128 stands for zero in the data rows.
Some points, one per row:
[ 90 175 181 119 123 156 152 125 139  79 133 100]
[126  64 255 118 148 156 132  77  67 167 197  17]
[153 160 120 134 100 119 179  59 118  74 153 203]
[107 136 131 114 115 138 130 112 136 112 134  72]
[102  97 102 128 110 122 139 127 125 139 118 120]
[185 127 205 108 123 119 141 142 119 153 118 160]
[139 159 114 147 103 106 179  49 105  74 161 204]
[ 96  92 165 143 159 176 147 142 111 176  63  66]
[132  86 105 134 141 136 132 105 101 134 150 113]
[157 167 115 134 103 112 186  74 109  84 174 212]
[120  78 114 131 145 130 141 104  91 131 173 109]
[160 169  97 160  98  88 183  59  86  76 180 225]
[167 191  36 129 132 120  80 198 167 101 142 255]
[122  82 119 129 147 134 142  96  92 126 189  90]
[ 29  97  94 156 119 115 162  99 118 138 127  78]
[175 182  34 123 131 108  78 209 170 119 121 253]
[117  58  98 125 150 138 125  99  95 133 177  97]
[126 125 122 124 175 134  58 136 154 141  39  80]
[ 31 114 110 136 114 106 179 103 131 153 138  93]
[128 134 121 127 178 145  68 138 162 148  38  84]
Here are 12 more points, each followed by its number:
[175 141 182 115 127 134 126 154 118 147 114 149] 0
[122 131 119 131 159 137  66 137 153 135  37  79] 1
[123  81 112 129 151 146 141 113  97 125 167  98] 2
[131 124 131 129 167 133  68 122 152 143  65  84] 3
[191 115 190 103 138 134 132 145 119 166 103 164] 4
[129  52 107 131 137 143 149  87  85 129 188 104] 5
[192 122 225 107 133 134 145 155 122 181 106 150] 6
[ 28  95  90 144 113 116 192  81 113 135 154  82] 7
[178 128 184 117 122 121 129 161 108 152  98 163] 8
[ 43 110 106 139 101 103 181  99 129 129 147  86] 9
[115 159 161 148 123 125  51 150 168 107  74  48] 10
[106  73 163 139 171 198 137 151  73 139  92  87] 11
Which three of these numbered points are nearest to each point below by angle, seen from the average point of the first points? Their numbers follow each, nearest first.
[ 27 117  98 149 108 105 173  87 130 144 147  71] > 9 7 5
[155 157 164  93 147 124 118 148 131 142 147 142] > 0 6 4
[ 34 108 105 140 106 106 187  93 124 121 162  89] > 9 7 5
[ 97 147 137 120 120 141 124 118 140 105 137  81] > 10 1 9
[136  57 110 122 153 133 141  90  93 135 165  99] > 5 2 11
[158 177  42 128 129 108  87 206 167 122 126 247] > 8 0 4
[189 143 186 123 130 134 116 156 122 168 108 155] > 0 8 4
